(in the rows, 128 means zero)
Each path below is one point turned by a fixed rotation once a step. After each direction that follows a path, write how fast that rotation turns it, in degrees each step (0 if it stays still).
Each turn is a multiple of 5 degrees from 10 to 175, or 0.
Each row of a path follows its step; steps can be skipped.
path 1
step 0: [126 124 131 141 121 122 137 129 125 131 121 128 136 130 138 122 132 119
 126 124 129 133 126 137 133 136 119 135 130 121 125 128 137 125 128 128
 131 130 132 122 129 130 130 121 125 125 127 136 118 124 129 120 129 130
 118 128 132 121 136 139 130 130]
step 3: [129 115 134 140 125 118 130 129 127 126 131 129 123 122 130 131 131 120
 120 122 121 138 120 131 128 136 121 134 129 127 130 122 142 124 128 123
 128 133 137 121 127 132 128 124 126 124 129 133 128 129 127 117 132 130
 120 129 134 134 129 127 136 130]
step 6: [127 118 131 129 126 114 125 127 124 140 127 137 130 120 131 133 128 128
 131 122 127 128 127 120 125 132 118 131 132 125 130 124 134 113 129 134
 132 127 133 120 126 136 133 121 127 124 123 138 127 128 125 118 125 124
 122 133 133 137 129 128 135 128]
step 9: [121 121 128 129 129 114 125 125 128 129 136 138 132 117 132 127 132 127
 131 125 123 142 125 126 124 119 121 125 137 126 133 128 132 121 127 136
 135 128 140 118 132 129 130 121 128 127 123 128 124 127 128 131 129 123
 126 128 140 129 119 130 128 135]
step 20: [124 124 139 133 132 117 126 120 118 137 130 128 126 122 133 129 125 136
 133 129 122 128 127 119 136 129 118 131 129 126 136 124 127 127 130 135
 133 133 130 124 134 134 124 122 130 130 129 121 126 123 135 126 128 134
 116 122 130 139 117 120 134 130]
step 22: [121 120 131 127 129 119 132 131 130 137 131 135 122 122 131 128 133 127
 122 123 127 134 126 117 126 134 125 129 132 120 128 122 135 117 131 132
 128 126 134 120 127 137 132 124 126 126 123 134 125 128 120 119 121 129
 121 129 138 123 126 130 136 114]
step 26: [127 118 131 131 137 124 123 124 129 132 134 127 136 125 135 123 132 134
 126 132 123 130 129 132 129 135 123 127 134 130 132 130 136 133 126 133
 129 127 139 121 131 124 120 121 121 126 124 119 126 123 139 124 129 130
 115 119 121 117 118 129 128 122]
step 27: [129 123 128 132 127 127 139 132 130 130 120 127 132 131 136 126 143 125
 132 117 131 131 123 121 136 131 123 138 127 123 123 135 126 128 123 131
 133 120 132 123 137 130 132 122 123 129 118 130 137 137 127 126 126 136
 115 123 131 132 127 129 126 132]
step 33: [120 126 129 131 119 116 136 126 123 137 128 129 126 137 137 126 128 126
 127 123 119 129 136 119 129 134 115 132 128 130 127 130 129 126 128 125
 124 129 124 119 134 132 134 125 134 123 123 127 123 130 127 126 125 140
 114 125 136 126 123 125 134 133]
step 36: [122 124 132 130 125 117 126 122 118 134 136 126 120 124 135 131 127 129
 125 125 119 134 124 115 141 134 122 127 130 124 134 123 129 129 130 129
 132 137 133 126 133 126 128 126 134 132 124 122 127 130 127 128 128 136
 115 125 137 129 119 124 134 122]
[126 132 129 129 126 127 129 126 126 128 128 126 128 129 127 125 128 129
 128 128 130 131 128 129 130 127 126 130 128 127 128 127 128 129 129 130
 128 130 128 128 128 128 127 130 129 131 129 129 127 128 129 131 127 129
 130 128 130 127 127 128 128 130]	90
[128 129 128 127 126 130 129 127 129 130 128 127 129 129 128 127 130 128
 130 126 128 127 128 128 126 128 129 128 130 130 129 128 130 125 128 128
 130 127 127 131 128 130 128 127 130 127 126 129 126 127 128 129 125 129
 128 127 127 127 129 130 130 127]	65
[126 127 127 127 128 125 129 129 129 129 131 130 127 126 128 126 126 129
 130 128 128 128 128 126 129 129 128 124 127 128 127 127 128 130 128 129
 129 128 125 130 128 127 128 129 131 127 128 127 126 127 129 127 127 128
 129 127 126 128 126 128 127 131]	135
[129 129 128 128 129 128 129 129 129 126 128 128 126 130 130 126 130 128
 128 125 129 128 129 126 127 129 127 128 125 129 128 127 127 130 124 129
 128 126 127 128 129 128 128 130 129 129 128 129 129 127 126 130 129 128
 127 129 127 126 130 128 126 125]	130
[129 128 127 127 129 126 128 126 128 130 128 127 129 127 127 130 130 129
 128 129 128 128 129 128 124 127 128 128 126 128 130 130 129 129 125 129
 128 128 128 127 129 127 124 129 126 129 128 127 131 128 129 127 126 128
 131 127 125 128 127 129 127 130]	130
